Questions about the row below.
1) Report the third entry from the end.
2) Report the third entry from the left.
3) Report the 2nd entry from the right.
4) Report the last entry.
[133, 137, 123, 139, 133, 114, 106, 116, 110]
1) 106
2) 123
3) 116
4) 110

Questions about the array below. Rows and columns are numbered from 1.
1) Read off the entry at row 1, column 3.
2) Read off the entry directly below 146.
3) Read off the entry at row 2, column 1.
4) Read off the entry just right of 140.
5) Read off the entry just right of 121.
6) Read off the entry directly below the largest entry.
7) Read off the entry directly above 111.
8) Read off the entry at row 1, column 1.
[[136 122 137 146 141 142 123 141 131 128 147 140 118 149]
 [127 125 129 115 117 107 127 111 129 110 120 114 128 115]
 [119 123 112 106 107 104 125 132 121 115 106 105 129 104]]
1) 137
2) 115
3) 127
4) 118
5) 115
6) 115
7) 141
8) 136

[117 127 128 157 127 129 127 137 109 125 113 141 138 154 121 142]
What is the entry just right of 125?
Answer: 113
The entry just right of the smallest entry: 125

Read these off the grid that follows. Rows and columns are numbered from 1.
1) Find the entry directly above 119.
2) Find the entry in row 3 and column 1.
3) Find the entry in row 1 and column 2.
4) Find the entry in the bottom-left corner.
5) Find the top entry of the column that holds the largest entry.
6) Find the entry at row 2, column 1.
7) Find the entry in the top-right corner.
8) Find the bottom-right entry.
[[150 131 111 115 143 129]
 [126 144 119 143 107 111]
 [141 127 120 129 133 143]
 [120 133 131 141 109 128]]
1) 111
2) 141
3) 131
4) 120
5) 150
6) 126
7) 129
8) 128

Read these off the grid that follows.
1) What is the entry just right of the largest entry?
2) What is the second smallest entry?
3) What is the 4th entry in reading order?
((134, 126, 129, 132), (126, 132, 120, 123), (140, 131, 131, 130), (133, 126, 131, 125), (127, 126, 131, 121), (124, 131, 133, 131), (140, 130, 137, 134), (121, 123, 132, 130), (143, 128, 128, 130), (104, 127, 132, 132), (129, 129, 123, 130), (121, 132, 126, 131))
1) 128
2) 120
3) 132
